(in the rows, 128 means zero)
The same turns and mirrors carry the whole set onto itself and the rows of a family onto each other. Which other rows belong to the same family as each row named below? List them in the order they appear above.
These 40 rows form 8 families of 5 rows each.
Tob: 144; 101; 119; 136; 97; 123; 77; 105; 114; 141; 162; 118; 109; 71; 113; 128; 169; 115; 152; 157; 112; 126; 137; 152; 142; 109; 92; 121; 143; 72; 138; 125; 122; 141
logez: 158; 127; 145; 107; 108; 121; 131; 110; 93; 129; 121; 103; 147; 127; 128; 93; 121; 136; 68; 142; 153; 110; 117; 180; 142; 104; 141; 131; 109; 124; 121; 166; 173; 83
fenuf: 111; 146; 113; 110; 143; 161; 88; 123; 133; 172; 158; 140; 103; 124; 140; 120; 115; 162; 155; 103; 112; 124; 127; 135; 171; 171; 144; 141; 130; 115; 118; 127; 118; 94
Keru: 170; 96; 156; 94; 98; 109; 154; 119; 77; 134; 119; 143; 115; 131; 114; 87; 159; 143; 102; 102; 119; 135; 128; 143; 157; 125; 155; 128; 130; 141; 127; 117; 184; 140
madi: 147; 113; 108; 162; 111; 145; 116; 133; 122; 100; 151; 85; 134; 84; 121; 126; 157; 124; 124; 166; 113; 102; 136; 139; 118; 59; 108; 132; 137; 128; 135; 116; 107; 161
Vuv: 166; 112; 86; 118; 111; 81; 121; 98; 105; 155; 149; 119; 154; 95; 171; 131; 111; 130; 118; 123; 164; 149; 170; 162; 122; 118; 137; 106; 149; 154; 155; 138; 118; 161
besun: 109; 168; 101; 159; 130; 171; 165; 93; 127; 100; 154; 132; 141; 101; 136; 87; 138; 142; 160; 156; 135; 130; 121; 97; 120; 92; 100; 130; 109; 155; 110; 139; 135; 125
guge: 148; 118; 115; 144; 112; 130; 86; 116; 124; 112; 134; 83; 116; 77; 122; 129; 143; 146; 94; 167; 148; 135; 145; 176; 150; 77; 85; 143; 150; 121; 141; 124; 151; 106
fon: 155; 96; 147; 78; 98; 117; 173; 133; 111; 149; 134; 129; 136; 144; 147; 105; 102; 129; 106; 131; 137; 84; 128; 152; 155; 112; 132; 132; 93; 151; 142; 176; 167; 131
ropo: 124; 140; 95; 125; 120; 85; 143; 96; 91; 128; 103; 90; 146; 98; 168; 141; 106; 120; 117; 127; 139; 154; 134; 182; 123; 127; 113; 163; 153; 176; 118; 135; 152; 123
lum: 156; 111; 99; 121; 109; 91; 146; 129; 102; 133; 128; 90; 158; 99; 151; 152; 113; 126; 126; 112; 117; 109; 151; 155; 133; 123; 130; 144; 134; 182; 146; 135; 121; 186
Ditad: 127; 107; 93; 153; 70; 117; 108; 160; 137; 94; 136; 106; 127; 89; 124; 110; 123; 99; 153; 159; 123; 109; 144; 109; 123; 102; 100; 132; 153; 86; 149; 134; 133; 131
vakep: 148; 128; 98; 124; 94; 119; 86; 145; 102; 110; 132; 128; 95; 70; 118; 148; 165; 150; 137; 130; 130; 141; 161; 151; 144; 81; 95; 153; 119; 114; 179; 133; 129; 161
Seg: 124; 138; 103; 134; 154; 152; 100; 105; 143; 137; 124; 119; 109; 118; 161; 127; 116; 164; 102; 118; 128; 133; 128; 164; 166; 128; 123; 179; 133; 165; 123; 118; 157; 72
pebef: 97; 148; 121; 114; 139; 141; 131; 92; 142; 166; 172; 133; 119; 107; 151; 103; 104; 161; 104; 121; 138; 139; 135; 116; 178; 149; 175; 130; 125; 126; 134; 128; 149; 82
nufeg: 150; 79; 134; 123; 113; 121; 174; 140; 102; 195; 110; 174; 135; 104; 149; 110; 112; 135; 108; 137; 134; 103; 143; 149; 143; 134; 131; 138; 77; 98; 117; 131; 114; 118
kos: 127; 105; 111; 107; 115; 113; 167; 145; 65; 146; 131; 137; 133; 117; 125; 116; 137; 123; 97; 137; 133; 109; 138; 142; 138; 120; 157; 128; 81; 93; 142; 146; 190; 80
sopi: 152; 105; 145; 101; 92; 125; 133; 125; 79; 165; 132; 153; 102; 128; 129; 98; 122; 111; 102; 126; 123; 109; 92; 155; 126; 142; 156; 102; 103; 92; 105; 157; 157; 128
Bubip: 144; 165; 109; 134; 118; 164; 131; 76; 94; 129; 145; 170; 100; 102; 147; 98; 124; 124; 174; 112; 140; 161; 110; 124; 105; 112; 88; 109; 99; 121; 132; 155; 105; 127
Diz: 104; 125; 145; 86; 138; 151; 146; 134; 116; 145; 126; 117; 100; 149; 129; 88; 124; 162; 164; 103; 112; 146; 145; 139; 180; 125; 139; 157; 150; 136; 122; 111; 140; 89
rubim: 119; 107; 86; 91; 107; 62; 157; 127; 84; 137; 112; 119; 144; 97; 150; 134; 126; 111; 176; 129; 139; 140; 177; 174; 126; 126; 108; 160; 122; 134; 142; 153; 153; 141
fepi: 94; 132; 118; 117; 138; 165; 151; 124; 145; 154; 163; 137; 118; 131; 150; 119; 121; 157; 125; 143; 115; 105; 124; 103; 185; 131; 123; 161; 116; 152; 144; 135; 171; 84
divu: 120; 119; 109; 135; 119; 151; 118; 141; 167; 119; 136; 134; 104; 114; 147; 104; 89; 131; 142; 92; 103; 100; 140; 94; 167; 148; 137; 160; 103; 116; 164; 134; 132; 87
dod: 99; 143; 83; 133; 150; 150; 124; 140; 126; 126; 124; 157; 108; 114; 135; 106; 151; 167; 135; 114; 113; 124; 132; 130; 146; 149; 169; 171; 100; 136; 94; 111; 168; 98
raked: 126; 153; 100; 154; 81; 141; 145; 119; 141; 85; 128; 149; 110; 83; 138; 89; 98; 121; 162; 114; 138; 139; 127; 74; 126; 122; 90; 132; 107; 125; 159; 148; 138; 128
setod: 93; 138; 139; 137; 110; 147; 153; 131; 118; 181; 128; 171; 120; 83; 144; 120; 119; 163; 118; 129; 111; 123; 115; 109; 173; 161; 139; 167; 91; 109; 116; 118; 107; 114
vete: 116; 159; 102; 143; 121; 166; 133; 86; 144; 127; 149; 165; 87; 104; 160; 73; 119; 144; 133; 147; 165; 158; 115; 118; 110; 86; 126; 115; 129; 138; 105; 136; 124; 128
rir: 140; 114; 67; 148; 91; 92; 134; 159; 98; 116; 121; 106; 168; 110; 153; 139; 95; 97; 132; 107; 119; 117; 148; 110; 112; 145; 145; 130; 144; 132; 156; 132; 132; 130
pizoz: 147; 102; 118; 132; 110; 125; 102; 110; 104; 110; 137; 121; 128; 116; 109; 88; 193; 133; 170; 142; 112; 149; 158; 148; 142; 82; 102; 148; 172; 120; 126; 107; 134; 134
nibo: 135; 76; 135; 91; 104; 96; 145; 96; 120; 176; 139; 144; 114; 127; 170; 94; 110; 100; 90; 139; 131; 116; 124; 165; 137; 110; 163; 137; 122; 122; 130; 158; 160; 116
Mur: 130; 180; 134; 140; 117; 141; 142; 58; 111; 91; 118; 113; 125; 90; 140; 85; 115; 137; 128; 129; 151; 154; 112; 156; 125; 92; 96; 150; 99; 149; 119; 161; 136; 104
Bev: 145; 110; 110; 136; 102; 84; 141; 121; 84; 178; 122; 151; 189; 78; 150; 134; 133; 134; 137; 134; 129; 120; 163; 149; 140; 153; 120; 149; 105; 116; 129; 137; 90; 160
Fab: 119; 160; 126; 147; 105; 162; 144; 140; 115; 154; 122; 171; 135; 84; 134; 95; 120; 167; 157; 152; 161; 140; 132; 118; 133; 117; 98; 133; 98; 105; 104; 134; 74; 135
Vodub: 149; 100; 114; 116; 132; 103; 168; 105; 56; 132; 121; 85; 146; 113; 134; 123; 130; 119; 145; 89; 108; 160; 165; 156; 130; 105; 133; 126; 149; 142; 154; 100; 117; 127
mozad: 112; 135; 118; 142; 98; 124; 83; 95; 122; 128; 168; 95; 119; 74; 143; 116; 142; 120; 125; 157; 122; 144; 137; 148; 128; 68; 131; 137; 163; 101; 147; 136; 85; 150
Zegok: 140; 110; 84; 121; 125; 89; 147; 113; 78; 166; 132; 109; 138; 87; 152; 148; 97; 114; 158; 105; 131; 144; 149; 160; 117; 170; 124; 98; 142; 131; 122; 119; 122; 145
Zepu: 127; 118; 115; 156; 95; 138; 113; 140; 90; 165; 130; 157; 136; 76; 148; 139; 151; 126; 133; 164; 120; 129; 133; 135; 127; 90; 92; 158; 124; 91; 144; 127; 67; 149
Zuk: 166; 98; 118; 124; 83; 112; 130; 145; 127; 113; 113; 151; 141; 140; 144; 79; 104; 104; 113; 104; 118; 82; 125; 116; 125; 142; 163; 139; 95; 117; 139; 164; 158; 117
Nuku: 116; 177; 117; 129; 125; 163; 139; 118; 102; 86; 121; 127; 99; 92; 118; 88; 127; 147; 159; 109; 135; 138; 137; 140; 109; 77; 136; 146; 72; 118; 128; 145; 96; 126
Zanes: 135; 166; 128; 128; 116; 168; 152; 99; 64; 110; 136; 149; 113; 126; 123; 89; 152; 150; 146; 110; 126; 182; 118; 103; 138; 85; 106; 127; 137; 140; 155; 124; 134; 111

The rest of the family of Zegok: Tob, fenuf, sopi, Bubip
The rest of the family of Fab: nufeg, setod, Bev, Zepu
The rest of the family of vakep: kos, rubim, dod, Nuku
The rest of the family of pebef: Vuv, vete, nibo, mozad

